In the rows, zero is written as 128.
A single turn carries every row of the set below to another of its rows. Some are shown first; where does it send the rows asked next?
z_213: [130 151 141 106 121 125 114 132 107 152 134 110 120 101 164 139 143  75
 154 155]
z_121: [148 128 125 124 128  77 147 136 107 127 174 106 124  92 111 117 107 104
 144 104]
z_507: [126 142 157  89 115  78 131 139 135 121 155  95 140 103 130 127 132 105
  99 112]
z_91: [119 114 131 129 115 120 124 134 115 144 171 110 104  96 104 179 117 155
 124 130]
z_48: [114 126 124  91 110 135 134 117 127 166 149 162 134 102 156 159 131 126
 132 123]
z_912: [ 88 124 118 159 138 118 127  93 115 138 146 131 117 139 136 139 169 136
 110 139]
z_13: [122 129 128 145 171 111 122 142 134 131 154 120 129 107 137  91  89 163
 134 138]
z_707: [118 143 146 105 121 140 125 149  77 131 120 120 142  94 119  93 143 130
 137 151]
z_636: [129 128 141 138 159 119 165 130 170 143 173 153 131 126 128 133 137 138
 137 147]
z_81: [105 145 137 139 131 102  80 131 114 150 147 125 131 131  94 162 122 114
 106 113]
z_864: [117 141 127 111 103 135  80 150 110 104 135 133 128 106 141 121 145 135
 167 133]
z_205: [151 121 154 124 151 132 155 142 137 142 127 147 141 102 112 121 102 124
 119 171]
z_585: [137 125 163 146 144 110 113 135 111 144 129 161 104  85 131 135 151 106
 153  97]
z_655: [122 150 121 107 130  98 133 125 130 117 118 145 124 109 164 140 166 158
 137 140]
z_204: [124 133 152 160 151  90 124 133 124 104 118 119 140 140 130  88 123  96
 132 135]
z_606: [146 114 162 148 141 119 142 115 133 135 148 102 162 131 125 125 104 106
  96 118]
z_734: [111 126 165 153 152 114 126 169 117 125 157  89 123 124 100 120 132 154
 143 142]
z_162: [ 84 100 120 138 120  79 106 130  98 145 167 144 102 109 117 143 143 122
 136 112]
z_591: [113 129 144  81 134 100 115 136  92 157 138 145 148 119 125 137 142 153
 143 163]
z_196: [122 113 126  97 135 118 115 114 126 137 129 147 122 112 161  89 142  72
 125 130]
z_545: [142 126 164  88 110 134 123 138 144 114 127 104  99 108 132 106 130  98
 146 125]
z_389: [132  99 129  94 112  83 149 120 108 122 149 115  96  94 149 114 117 102
 149 151]
z_512: [103  85 115 119 114 109 140 161 117 127 161 100 163 121 144 134 103 123
 119 130]
z_540: [ 95 124 133 150 163 148 119 156 110 167 163 131 133 120 120 120 108 121
 143 164]
z_855: [136 162 155 120 157 100 107  92 128 147 144 112 102 136 144 116 137 140
 129 122]
z_227: [ 84 137 147 135 117 105 109 111 109 135 110 112 135 139 156 154 133 117
  98 124]
z_717: [135  95 121 116 127 126 123 140 108 132 129 140 143 129 140 174 168 136
 116 123]
z_2: [ 80 115 125 118 128 118 136 154 139 129 156 126  86 141  93 143 114 128
 129 118]
z_51: [117 121 144 157 156 165 101 160 145 138 152 108 113 111 128 109 136 117
 127 115]
z_361: [110  86 145 142 152 114 129 141 114 169 159 119  97 129 137 127  99 103
 160 109]
z_127: [113  77 143 130 138 135  78 139 149 138 149 134  90 120 145 139 125 114
 142 133]
z_176: [ 91 126 123 142 139 124 158 164 125 140 138 138 128  81 131 148 149  91
 121 154]
z_557: [124 122 150 161 125 122 179 123 152 113 139 131 133 121 158 112 128 118
 131 123]
z_802: [125 124 182 142 116  93 130  98 120 135 152 132 144  97 122  87 131 103
 126 129]
z_288: [122 117 143 105 102 134 109 114 125 120 154 115 126 151 104 102 105 142
 133 159]

z_585 goes to z_288
z_864 goes to z_205
z_606 goes to z_162
And these:
z_121 goes to z_127
z_13 goes to z_717
z_591 goes to z_557
z_204 goes to z_91

A single turn carries every row of the set below to another of its rows. Some are shown first; where does it send the rows asked next?
z_475: [128 143 187 159  92 105 122 109 117 149 140 138  95 148 135 139]
z_216: [101 113 177 132 101 116 109 154 103 146 142  95  85 105 107 134]
z_47: [142 115 177 145 103 130 121 130 129 111 147  99 103  89  88 123]
z_909: [114 163 155 109 161 146 136 109 120 103 139 112 150 146 120 103]
z_550: [105 118 160 104 100 107  99 163 123 151 163 109  84 115 120 138]
z_406: [103 141 159 124 167 121 120 114 104 131 129 127 138 164 151 124]
z_544: [ 99 133 122  83 161 143 118 124 116 145 139 108 131 129 128 134]
z_629: [112 154 142 115 164 134 147  98 135 114 143 121 141 130 111  96]
z_155: [ 95 158 134  79 154 149 132 126 111 128 139 106 138 132 123 119]
z_92: [157 125 164 135 102 130 121 113 153 102 165 115 108 107  94 122]
z_88: [ 98 159 157 104 155 144 125 114  98 133 125 118 139 159 146 131]
z_758: [105 119 154 100 107 120  85 167 131 147 148 103  85 122 130 127]
z_470: [144 122 157 134  98 151 117 107 157 107 164 111 118 112 103 113]
z_751: [125 131 197 171  95 116 127 115 110 143 119 115  96 125 113 132]
z_619: [116 147 188 156  94 116 126 114 122 141 130 144 103 139 155 123]

z_758 goes to z_619
z_47 goes to z_216
z_629 goes to z_544
And these:
z_88 goes to z_909
z_475 goes to z_92

